In the rows, 100 means zero.
The same turns and mirrors carry the whole set onto itself and the rows of a family onto each other. Which other rows belong to the same family as each row named below? List them in the order they appear above.
These 32 rows form 4 families of 8 rows each.
tum: [ 93, 128, 108, 100,  81, 101,  76,  74, 102,  85]
pas: [ 92, 117, 109,  82,  94,  97,  97,  92,  88, 107]
vilo: [ 92, 128,  95,  99,  77,  96,  77,  79,  97,  92]
digo: [105, 116, 127,  87,  97,  96, 100,  82, 102, 103]
suko: [104, 114,  95, 107,  82,  95,  85,  73, 105,  92]
papid: [ 91, 122, 114,  80,  97,  93,  91,  96, 100, 105]
Dufo: [ 96, 118, 125,  85,  93,  90,  91,  93, 103, 100]
taf: [ 90, 129,  92,  95,  87, 105,  79,  74, 101,  92]
Pazev: [106, 123,  98, 105,  85,  97,  87,  69, 115,  95]
Fason: [106, 123, 107, 101,  75,  98,  84,  65, 103,  92]
patig: [ 96, 114, 108,  83, 102,  94,  98,  93, 105, 108]
kor: [ 98, 117,  91, 102,  91, 105,  86,  70, 108,  93]
leno: [ 95, 126, 114,  77, 100,  99,  98,  87,  96, 108]
teful: [103, 116, 113,  83, 102,  99, 103,  83, 101, 109]
nosat: [ 98, 132, 103,  95,  74,  99,  80,  68,  97,  94]
kufe: [ 97, 125, 127,  81,  94,  96,  94,  86,  97, 102]
dap: [ 99, 121, 105, 106,  75,  93,  78,  75, 101,  88]
kaga: [ 95, 137, 100,  96,  81,  98,  79,  73, 107,  94]
Lume: [ 99, 130,  89,  97,  87,  99,  85,  71, 110,  99]
Gafol: [ 97, 118, 130,  93,  88, 100,  96,  90,  99, 102]
poz: [100, 107, 109,  88,  97,  96, 102,  90,  94, 108]
gik: [ 99, 129,  91,  93,  80, 102,  85,  68,  99,  99]
Bom: [102, 110, 120,  89,  98,  91,  97,  91, 107, 103]
Nuz: [102, 130, 108, 104,  79,  95,  81,  70, 111,  91]
Bis: [ 97, 120,  86, 101,  83,  98,  83,  76, 101,  97]
pag: [102, 110, 118,  94,  95, 102, 105,  87, 102, 108]
Bimit: [102, 116, 106, 108,  85, 101,  83,  70, 108,  87]
Gud: [ 93, 118, 108,  86,  97, 105, 102,  91,  97, 111]
tadud: [ 94, 118, 122,  86,  88,  93,  93,  92,  89, 102]
pes: [107, 120,  95, 100,  81, 101,  89,  65, 104,  97]
Kobu: [102, 107, 123,  92,  91,  93,  98,  89,  94, 102]
gegol: [ 89, 126, 120,  84,  90, 103,  94,  93,  93, 106]

The rest of the family of pag: tum, taf, kor, Gafol, Bimit, Gud, gegol
The rest of the family of kufe: digo, Pazev, leno, teful, kaga, Lume, Nuz
The rest of the family of gik: papid, Dufo, Fason, patig, nosat, Bom, pes

The same turns and mirrors carry the whole set onto itself and the rows of a family onto each other. Which other rows belong to the same family as each row named below? List them in the order they appear above.
These 15 rows form 5 families of 3 rows each.
naza: [115, 101,  95, 106, 110, 119,  80, 113, 105,  83, 111, 107,  98,  92,  95,
 113, 122, 108, 109]
tal: [ 92, 100, 100, 106, 123, 116,  84, 105, 108,  86, 117, 101, 101,  95,  93,
 108, 111,  99, 117]
Rafos: [ 86,  95,  99,  79,  98, 114,  85, 111, 107,  83, 114, 115,  73,  89,  99,
 108, 126, 108,  92]
Keged: [ 79, 106,  99, 105, 107, 108,  97, 120, 110,  86, 111, 100,  91, 114, 105,
  97, 116,  99, 103]
mibel: [111,  99,  96,  89, 115, 106,  97, 124, 117,  91,  90, 109,  97,  91,  93,
  98, 125,  91, 105]
gad: [107,  97, 110, 108,  95, 115,  89, 110, 109, 104, 107,  95,  99,  84, 105,
 109, 107,  99,  99]
masid: [ 98, 107,  91,  96, 103, 106,  91, 113, 112,  79,  97, 112,  82, 116, 102,
 102, 120, 106,  98]
neda: [ 81,  94, 102,  93,  95, 112,  84, 110, 103,  88, 121, 105,  75, 112, 108,
 107, 114, 100,  98]
tef: [ 95,  96, 110,  71,  98, 109,  92, 116, 101, 102,  99, 113,  86,  84,  97,
 100, 123,  99,  95]
nemen: [ 94,  94,  97,  90, 106, 109, 105, 100, 126,  92, 100, 103,  89,  86,  93,
 103, 110,  87,  88]
butos: [100,  91, 110,  86, 103, 114,  73, 122, 106,  97, 111, 111,  80,  78, 104,
 113, 124, 107, 107]
dilo: [ 96,  89, 101, 100, 125,  99, 102, 118, 110,  94, 105, 104,  96,  97, 101,
  98, 123,  82, 110]
bokuf: [ 99,  88, 108,  95, 106, 123,  80, 115, 104,  99, 123,  98,  97,  80,  95,
 111, 115,  92, 110]
Zelus: [ 94,  89,  98, 108, 100, 105,  88, 106, 122,  88, 109, 104,  70,  99, 116,
 114, 112,  98,  97]
Mep: [ 87,  87, 104,  76, 108, 105,  98, 119, 116, 100, 102, 105,  85,  94,  96,
  97, 117,  78, 100]

The rest of the family of Rafos: tef, butos
The rest of the family of bokuf: neda, Mep
The rest of the family of gad: nemen, Zelus

The same turns and mirrors carry the whole set onto itself and the rows of a family onto each other. Which other rows belong to the same family as each row named below? List them in the order they appear above.
These 20 rows form 4 families of 5 rows each.
fisa: [100,  97, 104, 113, 101,  90, 105, 106,  86]
Rad: [105,  93, 108,  80,  92,  99,  92, 102,  96]
zageb: [ 98,  90, 110, 106, 105,  91,  99, 116,  96]
lesop: [117,  86,  90, 103, 106,  98,  95, 106,  91]
fusa: [111, 106,  90,  93,  94, 103,  85,  91, 104]
fuf: [100,  84,  90, 113, 115,  97,  96, 105,  95]
fur: [112,  92, 109,  95,  96,  92,  97, 114,  94]
besal: [ 82,  92, 111, 101, 107,  96,  98, 106, 100]
gipad: [ 95, 105,  93,  96,  99, 104,  86,  87, 107]
met: [104, 105,  92, 117, 105,  96,  91, 104, 105]
zamef: [ 85,  96, 105,  92,  96, 101,  99,  86,  91]
Peku: [ 95,  87,  91,  87, 106, 108,  91,  87,  95]
Nelu: [113,  97, 103,  99,  92,  94, 102, 103,  82]
zadud: [ 85,  93, 110,  85,  99, 100,  93,  96, 100]
Tos: [104,  98, 104,  85,  90, 100,  99,  90,  86]
tep: [ 87,  86,  92, 103, 114, 103,  95,  94,  98]
tuveg: [ 83,  96, 106, 109, 103,  96, 104,  96,  90]
pubip: [ 91, 104,  93, 111, 107, 101,  88,  94, 108]
rav: [117, 104,  89, 106,  98,  97,  89, 102, 104]
takan: [114,  89,  90,  85, 100, 105,  90,  96,  93]

The rest of the family of Tos: fisa, zamef, Nelu, tuveg
The rest of the family of Peku: lesop, fuf, tep, takan
The rest of the family of zadud: Rad, zageb, fur, besal

The same turns and mirrors carry the whole set onto itself and the rows of a family onto each other. Which other rows belong to the same family as each row named below? List them in the order they appear above.
These 28 rows form 7 families of 4 rows each.
rupi: [ 85,  93, 100,  99, 109,  85, 100, 102, 116, 101,  97, 111, 113,  94, 101,
 121,  92,  94, 103, 113, 103,  88,  84, 102,  98,  89, 111]
rezo: [ 91,  97,  95, 105, 112,  90,  86,  99, 116, 103, 103, 103, 120,  90,  88,
 108,  88,  97, 116, 113,  96,  83, 105, 105,  98,  91, 107]
Zuk: [ 89, 100,  98, 103, 109,  85,  91,  98, 113, 104, 110,  99, 115,  92,  86,
 108,  87,  99, 111, 117, 106,  82,  99, 107, 102,  93, 112]
pazi: [ 95,  93,  94, 107,  98,  99,  96,  97, 105,  95,  86,  77,  95,  94, 123,
  93, 102, 111,  95,  92, 107, 108,  98, 102,  94, 103,  95]
Keta: [ 89,  99,  92, 109, 101, 111, 102,  97, 106, 103,  87,  85,  90,  92, 117,
  89, 108,  97, 103,  89, 102, 103, 101, 105, 102, 113,  92]
ladek: [100, 100,  98, 112, 108,  99, 102,  97, 101, 100,  86,  75,  92,  98, 122,
  92, 107, 110, 100, 100, 102, 102, 109, 107,  96,  99,  91]
sefa: [ 87,  96, 104,  96, 108,  96,  95, 102, 112, 103, 101, 107, 110,  96,  88,
 117,  96,  98, 104, 120, 100,  85,  91, 105, 109,  81, 104]
pevo: [ 89,  96, 102,  96, 108,  89,  97,  97, 118, 104, 102, 109, 113, 100,  95,
 121,  91,  97,  99, 116, 110,  81,  96, 108, 103,  86, 107]
rofim: [ 98,  89, 100, 112, 107, 114, 104,  97, 103, 108,  90,  81,  94,  94, 115,
  88, 106, 104, 105, 107, 108, 108,  97, 100, 104, 114,  89]
Bolad: [ 88,  95,  98, 106, 108,  79,  91, 100, 112,  96, 106, 101, 115,  86,  94,
 112,  86,  98, 112, 113,  98,  88,  93, 100,  96,  92, 116]
pav: [ 91, 100, 106,  96, 109,  85, 105, 101, 119, 103, 100, 104, 112,  96,  99,
 125, 101,  96, 105, 118, 102,  80,  94, 109, 103,  88, 101]
topeg: [ 93,  97,  94, 105,  99, 106, 104, 101, 110, 118,  86,  86,  92,  97, 109,
  83, 101, 105, 110,  96, 109, 108, 100, 105,  97, 115,  92]
zofa: [ 89,  91,  95, 100, 108,  89,  99, 107, 118,  97, 105, 111, 107,  91,  97,
 118,  92,  92, 113, 108,  95,  81,  97, 108, 104,  88, 109]
Getum: [101,  94,  95, 105,  96, 102,  97,  96, 111, 105,  86,  84,  89,  98, 120,
  92, 100, 112, 103,  90, 105, 103, 111, 104,  94, 102,  89]
Zet: [ 93,  89, 108, 104, 111,  91,  95,  98, 113, 100, 115, 104, 114,  90,  88,
 113,  91, 100, 114, 120, 100,  83,  98, 101, 105,  94, 104]
zizo: [ 88,  94,  99, 100, 111,  96,  94, 100, 120, 107,  93, 114, 118,  99,  95,
 119,  94,  94, 105, 113, 101,  84,  95, 107, 101,  87, 103]
vut: [100,  95,  91, 108, 104, 101,  96,  93, 105, 102,  83,  75,  89,  96, 119,
  93, 101, 109,  99, 100, 109, 107, 111, 100,  98, 104,  95]
vel: [ 88,  97,  93, 107, 100, 103, 102, 102, 103, 106,  87,  80,  98,  92, 113,
  85, 103, 104, 102,  95, 110, 110,  87, 103,  96, 116,  97]
Gagev: [ 89,  95, 101, 101, 108,  92,  89, 100, 109,  99, 108, 100, 112,  90,  84,
 110,  92, 100, 111, 120,  95,  84,  97, 103, 107,  82, 108]
tene: [ 91,  97,  90, 106, 105, 106, 104,  98, 105, 115,  81,  81,  90,  97, 111,
  89, 105, 103, 103, 104, 114, 110,  98, 101, 101, 115,  96]
Ziso: [ 87,  92,  94, 102, 108,  88,  98, 109, 116,  98, 108, 108, 109,  88,  93,
 115,  90,  92, 117, 109,  94,  81,  96, 108, 103,  92, 110]
Fizi: [ 93,  88, 111, 100, 110,  94,  99,  99, 115, 101, 109, 109, 112,  95,  94,
 120,  94,  98, 107, 119, 102,  83,  93, 102, 107,  92, 101]
nuzom: [103,  87, 101, 112, 105, 111, 100,  93, 104, 100,  91,  79,  92,  94, 121,
  92, 105, 108, 102, 103, 105, 106, 104, 100, 103, 107,  88]
lere: [ 98, 100,  94, 110,  98, 111, 107,  95, 107, 114,  88,  80,  87,  91, 111,
  85, 104, 101, 106, 105, 107, 109,  96,  99, 102, 105,  94]
midof: [ 91,  98,  93, 110, 100, 109, 100,  95, 106,  98,  88,  83,  90,  91, 119,
  88, 107, 100, 103,  88, 100, 103, 105, 104, 101, 109,  92]
Pok: [ 92, 103, 103, 103, 110,  80,  97, 101, 114, 102, 109,  93, 115,  87,  89,
 111,  95,  98, 117, 119,  97,  81, 101, 106, 100,  94, 107]
vanam: [ 91, 103,  98, 110, 110, 105, 109, 103,  99, 113,  85,  79,  94,  98, 113,
  86, 111, 102, 105, 105, 106, 106,  97, 109,  99, 112,  92]
mon: [103,  97,  96, 109,  97, 108, 102,  91, 108, 105,  88,  78,  84,  92, 119,
  92, 104, 106, 101, 101, 104, 108, 103,  99, 101,  96,  93]

The rest of the family of midof: Keta, zofa, Ziso
The rest of the family of pevo: Zuk, vut, tene
The rest of the family of ladek: pav, Pok, vanam
The rest of the family of Fizi: rofim, Zet, nuzom

The same turns and mirrors carry the whole set onto itself and the rows of a family onto each other. Which other rows belong to the same family as each row named below? List them in the order they appear above.
These 30 rows form 5 families of 6 rows each.
Kizo: [ 83, 122, 103, 112, 100, 104, 102, 109]
Suzoz: [ 96, 108, 103,  91, 102,  82, 115, 102]
kap: [ 87, 124,  97, 108, 110,  81,  92,  99]
suz: [ 90, 109,  83, 106,  85,  90,  99, 103]
fanod: [ 89, 113,  97, 104,  96,  79, 119, 108]
Pebor: [ 95, 111,  88, 119, 109,  95, 114, 110]
pevuf: [106, 109,  96, 105, 105,  99,  92, 105]
Ter: [ 96, 104,  84,  96, 105,  80, 108,  92]
Vuk: [ 89, 113,  93, 116, 113, 109, 107,  99]
baf: [ 84, 119,  84, 117, 104, 104,  96, 100]
kados: [ 94, 110,  80, 110, 115,  96,  95,  99]
lalo: [ 79, 121,  91, 106, 119,  97, 100,  96]
did: [ 87, 118, 106,  95,  98,  86, 119,  97]
Posov: [ 91, 108,  81, 112, 108,  99,  91, 103]
Tezut: [ 99, 111,  93, 105,  89,  88, 117, 108]
fam: [ 88, 117, 104, 102, 120,  95, 111,  97]
Vaved: [ 91, 112, 105, 115,  91,  91, 112,  90]
Dokad: [ 89, 114,  93,  92,  93,  77, 103, 102]
Keto: [ 90, 115,  91, 103, 111, 107,  90,  93]
sepim: [ 91, 102,  90, 100,  96, 105, 117, 100]
firu: [ 84, 116, 107,  98,  90,  89, 115, 100]
Bor: [ 87, 112,  98, 122, 109, 104, 104,  96]
Ropeb: [ 92, 115,  90,  87,  96,  82, 105, 105]
Pize: [ 84, 114, 100,  89,  96,  91,  97,  91]
Kir: [ 87, 114,  82,  94, 114,  95,  99, 111]
fiba: [ 80, 116,  96, 102, 117,  96,  93,  92]
gosa: [ 88, 108,  94,  90,  94,  89, 114, 113]
Sopom: [ 74, 117,  91, 102, 102,  87, 119,  96]
Fufip: [ 90, 118,  94, 117, 111,  96,  97,  87]
nane: [100, 105,  97, 102,  87,  88, 110, 105]

The rest of the family of Sopom: Kizo, kap, pevuf, Ter, sepim
The rest of the family of Keto: Suzoz, fanod, baf, gosa, Fufip
The rest of the family of did: Posov, Tezut, Bor, Ropeb, fiba

